One turn sends every row of this set to another row. A few are shown first. Where does it send the rows asked after them?
q766: [ -8.1 -16.7 -13.1  20.3 -16.4   8.0  -1.5  -9.3   8.1 -10.3  -0.3  14.7
  34.1  11.1 -16.3  17.1]
q527: [  0.5  -8.1  -7.7   6.7   7.7 -15.0   3.4 -10.4  -8.8  -9.7   5.5   8.7
  11.9   1.0   3.6  13.6]
q699: [-11.9 -10.3 -17.6  15.9  -4.2 -15.1   7.2  -2.3  -1.3   0.1  -5.1  -0.1
  -0.5   8.9 -16.9  -7.2]
q244: [ -0.9 -15.6  -7.8 -17.1   3.2   5.0   1.8   0.1   9.1 -16.2  18.8  -2.0
   3.0  -2.4 -10.8   0.6]
q525: [-11.3  11.0 -26.5  13.6  -9.0 -10.7  12.3 -15.8   6.4 -13.7  18.1 -13.1
  16.9   4.4 -17.2  15.6]
q662: [-15.3   2.8 -27.9  16.4  10.3  -7.4  -8.2  -8.5   7.9 -16.1   7.1 -20.0
   1.0  13.4 -16.2  17.6]
q508: [-29.1  -4.6 -24.6  13.4   8.6  17.8 -10.6  -7.3   7.5   2.0   7.5  -4.3
  19.9   5.1 -18.0   0.5]
q751: [ -9.4 -20.6 -18.6  -8.5 -12.8 -13.4  -8.8  -3.8   7.1 -22.8  -1.4   4.0
   5.0  13.5 -12.4  20.6]
q794: [ -4.8   5.9 -25.2  -2.4  18.4  -2.3   0.2  -6.0  11.7  -5.6  -1.4 -18.5
   4.6   9.1 -10.8   8.4]
q934: [ -0.1  -4.0 -30.2  24.5  -1.6   3.4  -9.4 -25.7   9.8  -8.8   6.3   3.2
  28.4  19.7 -13.9  -0.7]
q864: [-20.6  -8.1  -9.4   4.3   1.2  18.7  -3.4 -16.0  11.0  -7.9  -0.1  -3.7
   4.4   4.4 -25.0  28.0]
q400: [-13.4 -14.9 -24.4  -5.3  11.4   6.9  -2.2 -24.4  14.8  -6.4  18.4  -7.7
  25.5  10.6 -20.9  23.3]
q840: [ -8.5 -21.2 -20.9   8.5 -12.4  -1.4 -13.7  -0.5  18.4 -14.6   5.0   2.3
  24.6  21.4  -2.7  25.1]
q307: [ -2.6   4.8 -22.8  -2.1  15.6   0.8  -3.2 -13.2  13.6  -4.4   3.5 -22.6
   8.4  12.8  -8.6   8.4]
q957: [ -9.2 -22.0 -15.8   9.7  -9.2  -4.7 -11.8   2.7  14.1 -15.6   8.7   2.8
  26.7  23.1  -1.6  22.1]
q617: [-19.5 -19.0 -14.3   4.8  -3.9 -12.9   1.8   5.2  10.0 -18.4   7.6   4.4
  19.4  12.0 -19.7 -13.2]
q220: [-25.4  -7.3 -22.7  -1.5   0.6   2.7   8.5 -16.1   9.9  -7.3  17.6  -2.5
   7.0  -4.8 -29.5  -6.5]
q880: [-18.5  -7.7 -12.0  17.5 -10.2  25.7  -1.0   3.1   6.2  -9.9  10.3   2.2
  18.9   8.0 -28.7  15.7]
q206: [-18.1  -5.1  -7.9   7.0  -2.8  16.6  -0.6 -18.2   8.3  -8.5   1.9  -4.2
   1.2  -0.1 -24.6  27.5]
q820: [-10.6  10.9 -16.3   6.5  -7.0   2.5   8.0  -7.6   8.6 -29.8  21.6   0.5
  21.1  14.3 -15.4  -5.2]
q300: [ 13.0  -6.5 -32.5  16.7  -1.6   1.9  -9.4   0.2   6.3 -15.8   8.9   1.4
  25.4  11.3   3.0  14.7]
q345: [ -4.6  -5.2 -33.6  27.7   4.1  -0.1  -9.0 -25.9  11.0  -6.0   6.2  -2.1
  24.8  18.2 -11.6   4.8]
q994: [ -7.1 -12.6  -8.2  18.5   5.2  -4.6  -7.5  -8.9   0.7  -6.0  13.9  -7.6
   1.8  28.0 -10.5  -5.9]
q167: [ -8.8 -22.7 -18.4 -11.4 -13.6  -7.8  -7.2  -0.9  12.8 -22.9   2.0   4.4
   6.2  11.9 -13.2  21.4]
q423: [-11.4  -6.1  -6.8  -7.6   5.3   7.1  -1.3   2.6   9.6 -21.6  -4.1  -0.2
  -3.1   4.7  -8.8  23.4]
q279: [  0.0  -0.2 -19.5  18.9   9.0  17.0  10.4  -6.3  -2.2 -13.9  26.0   8.8
  21.4   1.7 -19.2   4.7]
q785: [-17.9 -15.6 -32.5  -5.0   3.8  14.9  -8.1  -5.1  -2.6 -17.5  16.3  14.2
  16.3  12.7 -24.8   1.8]
q849: [ -5.9 -17.9 -17.0  20.4 -13.1  11.3  -1.9  -4.5   8.0 -11.7  -0.2  17.0
  31.2  11.3 -15.3  22.4]
q874: [-11.8 -21.9 -29.5  23.5  -6.9   0.8   4.8  -7.0   3.6 -10.3  16.6  18.3
  22.3  -8.1 -17.9   6.9]
q552: [ -2.3 -18.4 -25.2  14.7  12.0  12.0  -3.2 -14.8   9.6 -14.9  -2.7  25.1
  11.5   5.3  -5.1   9.0]
q366: [  1.8 -20.2 -36.7  -2.4 -14.6   4.6   3.0   3.7  17.4  -7.9   3.8  -2.2
   5.6   1.1 -26.3   5.4]
q427: [ -4.4  -3.5 -16.6  15.3  -9.8  -0.7 -13.1 -19.9   4.8  -3.1  11.9 -17.1
  25.4  23.4 -17.5   4.6]
q182: [  1.8  -8.4 -12.5   3.8  19.7   9.0   1.7 -21.5  -2.8  -7.8  -2.2  -5.2
  10.3   3.0 -28.8  14.5]
q536: [ -9.5 -22.3 -24.3   9.7  -4.9  -8.6  -6.3  -1.1  20.2 -10.1  19.1   3.2
  14.2  15.4  -2.7 -13.2]
q231: [ -2.5 -20.7 -33.1  15.2  -0.4   9.6 -14.7  -9.7  18.7   1.7  12.3  -4.5
   1.7  10.5  -1.8  17.4]
q700: [ -6.4  -8.7  -6.8 -11.0   4.1  10.1  -0.8  -0.8   8.5 -19.8  -4.8   2.1
   0.8   6.4 -11.9  26.0]
q339: [ 14.0 -18.5 -20.2  -1.4   2.1 -17.5   6.2  -7.5  -0.7  -8.9   7.4   3.4
   2.9   3.8  -7.8   5.1]
q490: [-21.9 -12.4 -14.4  14.4 -10.3  25.3  -2.1   1.0   5.8  -7.8   9.9   7.6
  17.6   6.6 -27.7  17.6]
q539: [-24.4   0.1 -23.4   0.2   0.7   4.3  10.2 -18.8  11.5  -4.9  16.5  -2.4
   7.0  -9.6 -24.2  -0.2]
q43: [ -4.2 -14.2 -30.2  -2.9  -9.3 -11.1 -10.7 -17.7  28.9 -20.6   2.3  -9.2
  11.8   9.0 -11.3   4.0]
q480: [  1.4  -2.5 -17.3  16.7  12.8  14.8  11.2  -5.4  -7.3 -10.4  19.2  12.7
  21.9   0.5 -14.1   2.7]
q137: [-19.7   4.8 -19.7   5.9 -17.5   4.8   3.2  -6.3   7.5 -16.3  10.0   3.7
   1.5  -7.1 -18.3  -7.2]
q160: [-12.5 -18.4 -30.7   7.4 -10.5  -6.7  -5.6   1.6  17.5 -11.6  21.0   2.8
  11.5  10.7  -4.9 -12.8]
q595: [ -9.8   4.5 -17.1  17.6   3.7 -10.0  17.0   3.9   5.4  -1.1   5.4  -7.0
  10.6  -0.7  -1.7  10.3]
q745: [ -1.4  -5.3  -1.5  15.0   0.9  -3.2   3.3 -28.2   6.3 -21.7  14.3   7.9
  14.5  18.1  -9.8  -4.1]
q56: [ 18.6 -14.4 -19.7   1.1   2.8 -13.2  11.1  -8.6   3.2 -15.4   6.0   5.6
   6.6   0.9  -6.8   5.0]
q942: [  6.1  -7.6 -18.0 -10.7   5.2  12.0  12.1  -4.3  17.5  -5.9  -0.5   2.9
  26.0  -1.7  -7.8  13.3]
q383: [  8.8  -4.0  -2.2  25.5   3.9   8.7  13.4  -9.0  10.4 -17.8  15.0   1.6
  19.1   0.0 -11.6   9.8]

q994 turns into q699
q874 turns into q300
And these:
q840 turns into q167
q400 turns into q785
q427 turns into q617
q339 turns into q794
q345 turns into q160
q880 turns into q766

